Turns, then the turns between two rows, first turn first; the first pair answered:
turn D:
[+0.19, -3.29, -0.12, +0.37, -0.10, +0.10, -4.40, +1.33, +2.89]  ->  [+0.68, -4.88, -0.37, +0.70, +1.47, +1.29, -3.40, -0.31, +1.09]
[-1.11, +0.11, +1.32, -0.64, +0.25, -1.80, -2.72, -1.59, -0.57]  ->  [-0.71, -0.72, +1.33, -0.31, +1.10, -0.79, -1.97, -2.20, -1.95]
[+0.04, +0.11, +0.48, +0.19, +0.83, -0.48, -0.61, -0.44, -0.41]  ->  [+0.17, +0.39, +0.43, +0.36, +0.77, -0.20, -0.63, -0.48, -0.35]
turn E:
[-2.12, +3.86, +0.97, -1.35, -1.71, -2.57, -1.45, -0.13, +0.39]  ->  [-1.80, +4.51, +1.14, -1.10, -2.07, -1.70, -0.23, -0.29, -0.59]
[-1.59, +1.01, -0.26, -0.37, +0.06, +0.20, -0.01, +1.35, +1.16]  ->  [-1.49, +1.42, -0.37, -0.42, -0.18, +0.63, +0.62, +1.33, +0.74]
[-1.84, +1.49, +1.08, +0.22, -2.58, +0.23, +0.61, -2.74, -0.45]  ->  [-1.95, +1.96, +0.10, +1.92, -0.49, -0.56, +0.17, -2.67, -1.26]
[+1.29, +1.19, +0.49, +1.14, +0.80, +3.58, +2.99, +2.53, -1.43]  ->  [+0.47, -0.06, -1.02, +2.96, +3.91, +0.05, -0.68, +3.08, +0.25]
turn W:
[-0.90, -0.63, +0.28, -0.92, -0.80, -2.86, -2.49, -1.25, +2.63]  ->  [-0.60, +0.83, -0.63, -0.04, -2.16, -1.42, -0.84, +1.33, +3.78]
[-0.08, +2.64, +1.33, +0.40, +0.35, +0.35, +0.10, -0.37, -2.77]  ->  [+0.31, +1.30, +2.13, -0.05, -0.39, +1.17, -1.74, -0.46, -2.34]
[-0.44, -0.04, -1.56, +0.83, -0.67, +0.90, +1.23, +2.09, +1.50]  ->  [-1.23, -0.39, -1.04, +0.31, +2.20, -1.83, +1.10, -0.97, -0.46]
turn J:
[+0.91, -0.49, -0.31, +1.00, -0.96, +0.04, -0.93, +3.60, +0.68]  ->  [+1.42, -0.54, +0.16, +1.01, -1.40, +1.06, -0.65, +3.26, -0.15]
[-2.33, -1.22, +0.15, +1.30, +1.78, -0.73, +1.42, +0.03, +0.60]  ->  [-2.39, -2.27, +0.73, +0.40, +0.72, -0.54, +0.45, +0.04, +1.63]
[+0.91, +0.92, +0.57, +0.51, -0.72, +1.80, +0.11, -1.33, -0.29]  ->  [+0.45, +1.97, -0.19, +1.40, +0.45, +0.58, +0.76, -1.06, -0.17]
Pairs:
Between the rows of a pair lie 2 to 4 turns.
[-0.52, +0.58, +0.65, -1.64, +0.05, -2.28, -1.06, +0.82, +4.89]  ->  [+0.06, +3.27, -0.79, +0.89, +2.34, -1.44, +3.55, +0.88, +1.50] => J W E
[+1.12, -0.09, -0.32, +2.01, +0.06, +4.41, +1.01, +1.36, -1.87]  ->  [+0.24, +1.10, -1.43, +2.37, +2.19, +1.67, +3.49, +0.65, -1.86] => E E J W
[-0.55, +0.71, -1.24, +0.98, +0.02, -2.37, -2.05, +1.62, +2.01]  ->  [-0.29, +0.50, +0.68, -1.91, -3.49, +0.34, -0.33, +0.77, +1.73] => W W E
[+1.36, -2.90, -1.40, +1.26, +5.40, -0.92, +0.01, -0.27, -0.54]  ->  [+1.91, -2.89, +1.02, -2.95, -0.41, +3.10, +3.38, -0.76, -0.23] => E E
[-0.92, -0.56, -2.81, +2.19, +1.27, -2.13, +1.65, +0.91, +2.30]  ->  [-0.42, -4.07, -1.19, +1.23, +1.78, -1.59, -1.44, -1.76, +0.95] => D W
[+1.89, -3.25, +0.96, -1.54, +0.44, +1.88, +0.64, -0.46, -0.36]  ->  [+1.80, -1.01, -1.61, +1.36, +2.70, +0.55, +1.89, +1.49, -0.27] => W E
[+0.56, +0.28, -2.91, +2.29, +1.32, -0.26, +0.87, +1.13, +1.21]  ->  [-0.16, -0.68, -2.56, +1.25, +2.01, -1.98, +0.24, +0.06, +1.74] => J W
[+0.78, +2.24, +0.43, +1.68, +1.77, +2.12, +2.07, +0.49, -2.18]  ->  [+0.19, +1.11, -1.25, +2.05, +1.33, +0.34, +0.06, +3.11, +2.75] => E J W
[-1.01, +0.06, +0.83, -3.34, -1.00, -0.84, +0.87, -2.26, +0.02]  ->  [-0.10, +0.71, +0.99, -0.34, +0.72, +0.58, -2.23, -1.81, -3.15] => E D W E
[+0.00, +0.83, -1.55, +0.69, -1.13, +1.27, -2.21, +3.64, +1.98]  ->  [-0.84, +2.97, -1.82, +0.96, +2.41, -1.45, +2.04, +0.62, -1.49] => J W
[-1.66, -0.40, +0.80, -1.77, -0.92, -0.06, +1.71, -2.99, -0.94]  ->  [-1.47, +0.59, -0.47, -0.91, -2.62, +0.92, +2.47, -0.20, +1.57] => J W W D
[+0.76, +0.03, -0.40, +0.77, -0.37, +1.14, +1.50, +1.51, -2.61]  ->  [-0.12, +1.96, -0.29, +0.58, -0.57, -0.83, +0.96, +1.65, -2.20] => W W D W
[-1.19, +4.83, -0.46, -0.02, -1.72, -0.05, +0.74, +1.77, -0.63]  ->  [-1.00, +1.96, -0.04, +0.10, -1.66, -0.08, -4.54, +1.99, +0.76] => E W W
[-0.90, +0.94, -0.77, -1.52, -1.39, -1.05, +2.56, +1.43, +3.96]  ->  [-1.34, -0.38, +0.52, -3.20, -0.50, -1.81, +2.90, -1.55, +2.04] => J W J
[+0.09, +2.07, -0.35, -0.06, +2.23, -1.38, -0.25, +1.78, +2.22]  ->  [+1.29, -0.24, +1.65, -1.68, -0.63, +2.55, -0.91, +1.00, +1.20] => J J
[+1.08, -1.45, -3.00, +2.06, -0.22, +0.93, +0.85, +2.15, +1.97]  ->  [+0.07, -3.26, -2.00, +0.14, +1.27, -2.28, -0.67, -0.94, +2.07] => W J
[+0.86, -0.45, -1.28, +1.52, +1.09, -0.84, -1.60, +1.85, +0.83]  ->  [+0.11, -2.14, +0.76, -1.62, +0.56, -1.81, -0.76, -1.46, +0.28] => E W D W
[+0.14, +0.20, +1.05, +0.01, +0.03, -0.69, -2.04, -0.77, +0.49]  ->  [+0.80, +0.41, +0.30, +0.73, -0.97, +1.12, -0.51, +0.92, +1.27] => D W
[+1.17, -0.77, +1.70, -0.97, -1.31, +2.69, -0.70, -1.56, -1.65]  ->  [-0.53, +1.39, -1.85, +1.32, +1.25, -2.22, -0.36, +1.52, +2.33] => W J E
[+0.16, +3.70, -0.64, +0.68, +0.03, -0.97, +3.47, +0.17, -0.95]  ->  [+0.89, +2.19, +0.19, +1.67, +1.26, +0.26, +0.45, -1.18, -3.99] => W W E W
[+2.19, -5.03, +1.19, +0.36, -0.62, +3.46, +2.76, -3.09, -1.11]  ->  [+2.82, -4.89, -0.69, +3.40, +0.30, +4.20, +0.91, -0.52, -0.55] => E W
[+1.71, -3.10, -0.35, +1.10, +2.21, +1.92, +2.47, -2.90, -0.36]  ->  [+1.04, -1.68, -2.50, +2.10, +1.26, +0.65, +2.52, +0.54, +3.59] => J J W W
[+2.48, -3.38, -0.97, +0.59, -1.69, +0.62, -2.73, +2.73, +2.26]  ->  [+2.86, +0.99, -1.51, +2.13, -0.70, +2.15, +3.28, +2.26, -2.01] => E J
[-0.13, -1.67, -0.58, -0.24, +0.91, +0.55, +2.12, -1.64, -0.57]  ->  [-0.35, -2.65, -0.98, -0.15, +1.50, -0.68, +0.61, -1.36, +0.35] => E J
